Rows are one point carried round by a steady rotation, each followed by how many ticks it has turned.
The counts run from 0 to 576.
[  3  12   9   9  -1  14  -9   6 -34  -4  -7  -7 -11  -8  11 -17  11   2
  13 -12  -5   5   2  16  23  -8  -4 -27  -2  14  12   7  -7  20] -> 333
[  9 -14   6  26   7   1   0   8 -26   0  -7  -6 -10   1   4  -5  14  20
  12   6 -14  -8 -11  17   7 -27 -12  -9   4  22 -16  17  -4  10] -> 165
[ 18   2   2  14  -5   2 -23   6 -27   2  13  -5  -9 -14  12 -25  24  -1
  12 -16 -12  12   0   8  -6   9 -12  -2 -17  14  -9   3   5   6] -> 490
[ 13  12   7  12 -17  13 -17  -7 -25 -16   5 -17  -8 -13  15 -20  -8 -20
  10  13 -14  25  -9   2  -1   2  -6  -2 -11  12   0   0   1  -3] -> 475
[ -3  -6  13  11  -4  12  -4   5 -43 -11  -6  -7   2  13  15  -6  -3   4
  27  14   7  18   8  14   0 -20   2  -8   6  15  -3  11 -11  -6] -> 244
[ 10   6   5  34   1   3 -10   1 -11  11  -1  -8 -15   2   6  -2  16   4
  14   8 -19  -5  -7   7  -2 -29 -16 -10 -10  14 -16  16  -4  14] -> 445
[ -1   1   8  33 -11   9  -7  -2 -25  15   3  13  -7  14  14 -21  -1  -4
  20   6  -7  16  14   6 -18  -4  -6  -3  -5  20  -7   2 -11 -14] -> 358
[ 10   5   8  19   7   8  -7   0 -23   0   3   2   3   5  14 -15  -4 -14
  17  -3 -16  13 -13   8 -14   0 -19  10  -6  32  -8  20 -17 -15] -> 414
[ 22  -8   9  27 -12  -6  -1  12 -32  -6   5   0 -28  -7   5  -8  21   3
  11  -5 -12  13   6   7   6   3   4 -15  -7   9 -11  -6  -6   9] -> 380
[  9 -18   6  20  -4   6  -5   4 -22  -1   1   5 -12   6   9 -25  17  21
  10  15  -9   7  10  12  -7 -11  -9   1   4  23 -23   4   7   3] -> 155
[ 10  -2   9  10  -1  19  -1   5 -16 -15  -2  -2  -7  -1  14 -23  10   8
  11  19  -7  22  -5  19   3 -17  -8 -14   2  24 -21  11   2  12] -> 321
[ 20   4  15  24  -3   2   7   5 -12  -7   2   2 -22   5  16  -8  15   3
   4  16 -20  17   2  11   2  -9  -9  -6  -1  22 -21   7 -11  18] -> 378
[ 26  -9   9  25  -1  -7 -19  -1 -17  -1  11 -10 -10  -2  17 -10  11   9
   1  10 -13   1  -6  17  -1 -17 -10  19   4  22 -17  19  -1   0] -> 372
[  8  -1  10  18 -13  13   3   6 -30 -15  -4  -5 -25 -13   6 -23   5   4
  13   9  -7  12   3   8  19  -7   0 -27  -1   9  -4  -8   1  16] -> 104
[ 31   6  17  19 -16  -5 -17   2 -26  -9  14  -7 -25 -11  20   0   7  -4
   4   5  -5  20   0  13   5 -10   1  -3 -11   5  -8  -4  -7  15] -> 95
[  9   7   1  23  -6  10 -15  -5 -13  -5   8  -9   0  -8   9 -26  -2 -16
  15   7 -21  20 -15   2 -14   2 -16   2 -17  21  -7  12  -8 -17] -> 195
[  2  -7   3  19  -7   9  -2  -3 -29   0 -22 -12  -7   8   7  -4   0   2
  19  22 -24  -4  -4  -1  -7 -22 -22   1  -5  18 -21   5  10   0] -> 232
[ -5  -2   6  19   4  15   5   9 -35  -1 -10   1  -2   2  -1 -18  10  -2
  28 -14 -14   7  -5   4  -6  -4 -13 -21  -9  20  -4   9  -9  -4] -> 119
[ 19  -6   7  20 -20  -2 -15  -7 -25 -17   0 -22 -13  -8  14 -11  -8  -7
   3  33 -14  11  -5   5   3 -10  -4  12  -2  11 -13   5   7  -5] -> 309
[  4  11   4  26 -14   4 -16  -6 -27  -2  -8 -29 -10   0   8   7   3 -14
  19  17 -18   3  -6  -7  -2 -20 -11  -7 -17   4  -3   5  -1   2] -> 236
[ 28  -4   8  28  -9 -14 -28  -1 -22   1  18 -15 -12  -8  14  -5  14   1
   4   3 -10   5  -2  12   0 -10  -3  13  -3  10 -10  14  -3  -2] -> 371
[  2  23   7  20   0   9 -19  -8 -25   2  -5 -19   2  -3  16  -4  -2 -19
  16  -3 -18   6  -7   1   4  -7 -18   2 -10  15  13  17 -14   4] -> 127
[ 13  -3   8  34  -9  -6 -13   8 -30   5  10 -15 -18 -14   3  -6  27   7
  15  -3 -10   2   1   3   8 -11   5 -19  -9   1  -3   3   0  10] -> 162
[ 14   1   6   5  -5   3 -16   6 -48   2  -7  -2  -8 -11   9  -6   4  -8
  24 -26 -11  -2  -6  15   3   5 -20  -3 -11  14   4   1   3   6] -> 339
[ -8  11   4  28  -6  15 -11 -10 -19  14 -13  -9  -3  11  18 -11  -7  -5
  14  19 -15  -1   6   1  -2 -20 -19   4   0  19   2  15  -4   2] -> 71
[ 10  14   9  25 -10   3 -10 -10 -15   3  -1  -5 -14   6  22 -16  -6 -22
   3  14 -25  16   4  -4  -8   9 -18  16  -5  22  -4   4 -10  -1] -> 138
[  8  11  12  22 -13   8 -14  -3 -38  -5  -2 -12 -13 -13   9   0 -13 -19
  24  -6  -4   4 -11   3   6  -8  -2 -16 -13   5  16  -2 -11  -5] -> 183
[  1   4  11  26  -2   6  -9   3 -39   9   1   7  -4   8  13 -11  -2 -10
  24 -18  -2   6   5   9   1   1  -6  -4   0  19  12   7 -19 -12] -> 130
[ 18  -4   4  30 -12  -4 -20 -14 -18   3   5  -9 -10  -8  16 -21  -5  -5
   4  15 -22  -4  -3   4  -5  -2 -13  24   0  22  -6   8   1 -14] -> 143
[ 21 -11  12  16   4   8   6   9 -21 -12   4  14 -15  -7   6 -24   6   3
  11  -9  -9  12 -11  20   5  -3 -11  -9  -2  30 -13   5 -13   2] -> 545
[ -5  -5  -1  23   3  16   0  -3 -26  -1  -9  -7   6  -2  -1 -17  -5  -5
  25   2 -17   1 -18   5  -5 -15 -17 -10  -2  24  -1  19  -8 -16] -> 404
[ 21  12   9  26  -9  -1 -17  -2 -20   6   5 -14 -23  -9  12 -14  22  -9
   1  -1 -28   3   4  -3  10  10 -12   3 -11  12  -3   1  -1  18] -> 215
[ 21  -1   6  38  -1  -9  -9  -4 -17  -4   9 -14 -11   1  12  -5  10  -9
   6  20 -22  11  -5  -2  -4  -8  -6  10  -1  19 -10  18 -13 -12] -> 86
